Each row is where one point has got to under a steady rotation. How many steps took it there?
The counts run from 0 to 194.
131 123 167 165 78 110 139 114 142 121 126 75 88 109 133 92 126 94 132 135 165 159 145 97 123 96 136 144 199 116 100 147 : 102
159 134 158 155 113 140 138 169 110 109 128 150 82 83 134 148 118 103 136 146 83 107 133 176 159 148 158 115 179 166 145 88 : 52
101 159 170 137 102 149 145 89 141 164 134 117 93 88 75 140 116 125 93 84 158 131 124 147 159 121 127 113 170 100 81 110 : 27
170 144 154 152 108 146 137 173 118 102 138 143 86 83 130 150 121 97 130 150 71 111 135 165 153 148 155 113 172 169 147 95 : 55
132 104 165 151 90 103 159 103 152 101 132 64 87 109 173 105 125 110 130 151 153 159 150 123 140 89 129 141 172 102 97 151 : 95
132 139 183 144 81 156 157 72 151 132 163 108 119 72 87 150 129 121 102 107 148 119 131 136 147 90 126 141 136 82 108 146 : 17
99 93 176 148 114 128 127 93 143 110 139 114 73 66 162 145 84 122 130 114 132 117 106 163 144 152 170 113 162 92 125 113 : 174
176 152 151 149 105 150 134 174 125 99 144 136 89 86 127 152 122 94 125 155 64 116 136 158 147 147 151 110 166 169 146 99 : 57
119 116 190 158 96 154 136 119 147 103 138 113 85 61 133 115 116 103 138 116 108 104 95 159 120 145 170 113 190 121 135 134 : 183
163 151 141 107 109 152 120 144 169 110 160 91 94 122 131 163 118 98 87 170 62 164 136 133 142 141 113 79 123 159 121 117 : 70
150 55 184 131 91 143 103 73 141 127 161 122 125 107 130 188 110 115 124 162 133 142 119 136 148 105 121 119 103 113 161 135 : 1
95 99 162 137 119 122 119 83 146 123 142 112 70 78 159 166 73 129 114 112 138 132 115 154 156 154 159 105 142 84 113 100 : 169
165 88 169 145 97 129 119 128 93 157 145 161 125 119 99 185 138 98 142 173 137 126 147 156 176 93 108 131 144 156 168 109 : 132
168 164 130 137 81 137 128 102 130 128 181 129 111 95 88 205 110 110 96 133 119 134 166 121 171 108 126 126 103 101 115 111 : 149
106 160 172 138 95 152 149 85 144 159 140 114 99 84 73 141 119 124 93 85 158 128 126 142 156 114 126 120 164 94 83 118 : 25
95 154 169 136 110 143 140 97 135 170 123 124 86 93 81 141 111 127 98 85 158 133 121 156 165 131 128 106 177 109 82 98 : 30
145 101 190 143 83 155 149 67 148 121 169 111 128 75 110 165 129 120 113 132 141 119 129 141 149 84 124 144 118 85 134 151 : 11
95 102 159 134 119 122 118 81 147 125 144 112 72 80 156 170 71 130 110 112 139 135 117 152 157 154 155 105 138 83 110 99 : 168
125 124 169 160 82 123 105 123 131 159 117 99 93 125 94 102 123 84 127 131 170 166 131 89 119 110 127 128 210 144 113 128 : 110
109 128 141 126 112 125 112 79 148 135 155 111 77 92 132 189 71 129 92 110 137 148 134 134 165 147 142 101 117 82 98 94 : 162
130 152 131 125 100 130 115 84 146 136 167 115 90 96 109 200 82 123 84 114 130 149 149 122 167 135 133 107 107 86 98 98 : 157
133 113 166 159 83 104 152 108 148 107 129 68 88 106 157 98 126 103 132 143 159 157 149 112 132 91 134 145 185 105 97 150 : 98
100 114 149 129 116 122 114 79 147 131 149 111 74 88 145 180 69 131 99 111 139 142 125 143 161 152 149 102 127 81 104 96 : 165
155 164 128 131 86 135 122 95 138 131 178 123 104 96 92 204 99 115 88 124 123 141 162 118 169 118 128 119 102 94 106 106 : 152
130 126 166 166 77 113 131 117 140 130 124 80 89 112 122 92 126 91 131 132 167 161 141 93 120 99 135 142 204 122 102 143 : 104
179 153 136 143 78 137 134 111 118 127 180 139 121 95 88 204 122 106 109 144 117 125 169 128 174 97 122 135 108 112 132 115 : 145
150 59 188 134 89 145 114 69 143 125 163 120 127 99 129 185 115 117 123 159 134 136 121 140 149 99 121 126 103 106 159 140 : 3
176 154 150 146 104 151 132 173 128 98 147 133 90 88 125 153 123 93 121 155 60 119 137 154 146 147 149 109 162 170 145 101 : 58
135 142 190 144 90 176 134 134 154 120 133 110 98 85 95 107 140 96 123 120 92 120 93 155 116 141 145 93 193 155 127 137 : 191
136 143 189 140 92 178 133 136 156 123 131 109 99 89 91 108 142 96 121 121 91 123 93 155 117 140 141 89 192 159 125 137 : 192
130 92 162 132 103 103 160 100 160 100 136 61 87 117 188 122 121 118 121 164 139 165 149 140 153 94 118 125 149 103 98 146 : 90
160 147 141 104 111 152 121 140 171 111 160 88 94 125 134 163 117 100 85 171 64 168 137 135 143 139 110 77 120 157 119 118 : 71
105 124 168 144 127 129 135 131 109 156 105 148 72 94 118 145 105 126 125 110 138 120 120 187 177 150 143 103 190 141 110 74 : 40
105 124 143 126 114 124 113 78 149 134 153 111 76 91 137 187 70 129 94 110 138 147 131 137 164 149 143 101 121 81 100 94 : 163
